B =
[[48 60 48 43 34 46 29 40 38 59 57 59 52]
 [54 73 30 41 51 46 33 57 36 43 67 69 53]
 [29 41 55 49 45 46 59 34 48 56 50 51 53]
 [80 48 53 54 48 46 37 65 57 46 37 34 41]
 [39 31 65 54 42 46 59 37 56 58 37 37 48]
 [36 33 60 53 48 46 64 38 55 54 41 41 49]
 [62 46 45 53 64 46 60 65 58 37 43 40 44]
 [74 52 52 51 44 46 32 60 53 49 41 40 43]
 [25 58 32 43 65 46 67 47 41 39 67 70 57]
 [59 52 55 48 34 46 29 46 46 58 47 47 48]]
Rows and columns are counted from 0.
(0, 0)	48
(6, 1)	46
(3, 1)	48
(3, 4)	48
(4, 3)	54
(5, 5)	46
(1, 11)	69
(1, 6)	33
(1, 8)	36
(3, 12)	41
(2, 1)	41
(0, 11)	59
(2, 5)	46
(4, 2)	65
(9, 5)	46
(0, 3)	43
(7, 5)	46
(6, 10)	43
(3, 7)	65
(0, 2)	48
(2, 0)	29
(6, 7)	65
(5, 1)	33
(9, 9)	58
(2, 2)	55
(0, 4)	34
(6, 11)	40
(8, 7)	47
(7, 12)	43
(7, 10)	41
(5, 6)	64
(9, 10)	47
(2, 6)	59
(3, 6)	37
(8, 1)	58

m =
[[ 5.11  4.69 -1.81  4.29 -4.00]
 [ 1.41 -0.54  0.57 -1.38 -1.98]
 [ 3.53  3.21  0.01 -0.26 -2.75]
 [-5.24 -2.81  1.31 -2.95  5.04]]
Indices start at 0.
(0, 0) = 5.11
(3, 3) = -2.95
(0, 2) = -1.81
(2, 2) = 0.01
(3, 0) = -5.24
(2, 1) = 3.21
(0, 1) = 4.69
(3, 2) = 1.31
(0, 4) = -4.00
(3, 4) = 5.04
(1, 1) = -0.54
(1, 3) = -1.38
(1, 0) = 1.41

grid =
[[-1.84  0.12  1.76 -1.71 -2.70  4.32 -1.38  1.17 -3.49 -0.58 -2.06  1.72
  -2.73  0.63]
 [ 3.88 -0.58  0.56 -0.66 -0.80 -3.54  4.02  1.74 -0.83 -3.96  3.97 -4.33
  -3.25 -0.72]
 [-2.94 -1.06 -1.70  2.75  3.71 -3.16  3.36  0.22 -4.02 -3.85 -0.61 -0.94
   3.74 -3.11]
 [-0.22  0.32  3.86 -4.29  1.61 -1.73 -0.86  3.52 -0.71 -0.50 -0.99  0.69
  -2.76 -1.48]
 [-1.00  0.75 -4.28  2.06  2.50 -3.15 -4.32  2.27  0.03  2.54  0.94 -0.12
   3.72  2.73]
 [-1.51  2.68  2.05  3.63 -1.07 -1.43  1.44  0.46  3.35 -0.56  3.34  3.44
   2.63  4.31]
 [ 4.30  3.44  4.29 -2.08 -4.04  1.73  0.60  4.12 -2.18  1.35 -3.65 -0.90
  -3.72 -0.53]
 [ 0.39 -2.53 -1.72  2.47 -1.03 -1.00 -3.39  0.95 -3.22  0.95  3.67 -3.10
   0.61 -3.49]
 [-4.01  1.43  3.64 -1.09  0.75 -4.26 -1.14 -1.32  0.41 -0.23 -3.69  1.48
   0.12  1.86]
 [-1.27 -0.61  0.07 -0.87 -1.14  0.18  3.81  2.56 -4.15  1.90 -2.58  0.97
  -4.08 -1.02]]
grid[0, -14] => -1.84
grid[:, -1] => [0.63, -0.72, -3.11, -1.48, 2.73, 4.31, -0.53, -3.49, 1.86, -1.02]
grid[:, -5] => [-0.58, -3.96, -3.85, -0.50, 2.54, -0.56, 1.35, 0.95, -0.23, 1.90]
grid[-8, 13] => -3.11
grid[9] => [-1.27, -0.61, 0.07, -0.87, -1.14, 0.18, 3.81, 2.56, -4.15, 1.90, -2.58, 0.97, -4.08, -1.02]
grid[5] => [-1.51, 2.68, 2.05, 3.63, -1.07, -1.43, 1.44, 0.46, 3.35, -0.56, 3.34, 3.44, 2.63, 4.31]
grid[9, -5] => 1.90
grid[:, -2] => [-2.73, -3.25, 3.74, -2.76, 3.72, 2.63, -3.72, 0.61, 0.12, -4.08]
grid[-7, -5] => -0.50
grid[2] => [-2.94, -1.06, -1.70, 2.75, 3.71, -3.16, 3.36, 0.22, -4.02, -3.85, -0.61, -0.94, 3.74, -3.11]
grid[6, -11] => -2.08
grid[0] => [-1.84, 0.12, 1.76, -1.71, -2.70, 4.32, -1.38, 1.17, -3.49, -0.58, -2.06, 1.72, -2.73, 0.63]
grid[-8, 3] => 2.75
grid[-8, -2] => 3.74
grid[4, 3] => 2.06
grid[-10, -10] => -2.70
grid[8, -3] => 1.48
grid[1] => [3.88, -0.58, 0.56, -0.66, -0.80, -3.54, 4.02, 1.74, -0.83, -3.96, 3.97, -4.33, -3.25, -0.72]
grid[5, 2] => 2.05
grid[6, -4] => -3.65
grid[:, -13] => [0.12, -0.58, -1.06, 0.32, 0.75, 2.68, 3.44, -2.53, 1.43, -0.61]
grid[:, -8] => [-1.38, 4.02, 3.36, -0.86, -4.32, 1.44, 0.60, -3.39, -1.14, 3.81]
grid[7, -4] => 3.67
grid[-10, 11] => 1.72
grid[-10, -5] => -0.58
grid[-1, 6] => 3.81
grid[-10, -9] => 4.32
grid[-6, 7] => 2.27
grid[-3, -3] => -3.10
grid[7, 4] => -1.03
grid[-7, 1] => 0.32
grid[-6] => [-1.00, 0.75, -4.28, 2.06, 2.50, -3.15, -4.32, 2.27, 0.03, 2.54, 0.94, -0.12, 3.72, 2.73]
grid[-6, -8] => -4.32
grid[-4, 4] => -4.04
grid[8] => [-4.01, 1.43, 3.64, -1.09, 0.75, -4.26, -1.14, -1.32, 0.41, -0.23, -3.69, 1.48, 0.12, 1.86]

arr = [[-49, 323, 81, 390, -475, 356, -660, 338, 127, 401, -634, 493], [14, -627, 557, 127, 11, -251, -353, 328, 204, 239, 9, 250], [-51, 94, -162, -564, 267, 75, -320, 310, -94, -70, 126, -204], [-364, -144, -495, 139, 122, 103, -137, -343, 174, -211, 451, -450], [59, 326, -144, -196, -281, -501, -131, 573, 185, 69, 201, -6], [155, -40, -264, 228, -683, -124, -119, -80, 199, 227, -255, -211], [47, -106, 265, 235, -198, 80, 8, 347, 22, 44, 537, -334], [463, 250, -230, -268, 177, 480, -434, -48, -20, -267, 98, 114], [321, -167, -257, 117, -11, -432, 162, -225, -523, 274, 537, -425]]
Rows and columns are counted from 0.
row 0 col 0: -49
row 0 col 10: -634
row 2 col 9: -70
row 8 col 7: -225
row 5 col 7: -80
row 7 col 11: 114
row 5 col 9: 227
row 5 col 11: -211
row 1 col 3: 127
row 2 col 3: -564
row 8 col 10: 537
row 4 col 2: -144
row 6 col 11: -334
row 7 col 0: 463
row 5 col 8: 199
row 4 col 8: 185
row 3 col 1: -144
row 8 col 6: 162
row 3 col 9: -211
row 7 col 9: -267
row 2 col 2: -162
row 3 col 10: 451
row 1 col 0: 14
row 6 col 8: 22
row 4 col 9: 69
row 7 col 8: -20
row 1 col 7: 328
row 8 col 0: 321
row 7 col 3: -268
row 3 col 3: 139
row 3 col 8: 174
row 1 col 5: -251
row 2 col 5: 75
row 1 col 1: -627

x =
[[135 130 136  93 127 140 183 175  46 174 150]
 [147  95 117 154 156 117  86 102 138 137 139]
 [ 55 156 231 105  86 203  96  88 166 154  79]
 [156 144  89 140 148 100 173 145  91  93 100]
 [179 131 190 122 115 203 163 141  76 154 114]
 [221  87 167 154 137 155 156 184  82 161 141]]
x[0,0] = 135
x[3,1] = 144
x[4,0] = 179
x[0] = [135, 130, 136, 93, 127, 140, 183, 175, 46, 174, 150]
x[5,8] = 82
x[5,3] = 154
x[:, 3] = [93, 154, 105, 140, 122, 154]
x[1] = [147, 95, 117, 154, 156, 117, 86, 102, 138, 137, 139]
x[:, 6] = [183, 86, 96, 173, 163, 156]
x[1,5] = 117
x[2] = [55, 156, 231, 105, 86, 203, 96, 88, 166, 154, 79]
x[2,10] = 79
x[1,9] = 137
x[0,8] = 46
x[1,10] = 139
x[1,7] = 102
x[5,10] = 141
x[:, 1] = [130, 95, 156, 144, 131, 87]
x[2,5] = 203
x[0,6] = 183
x[2,0] = 55
x[0,7] = 175
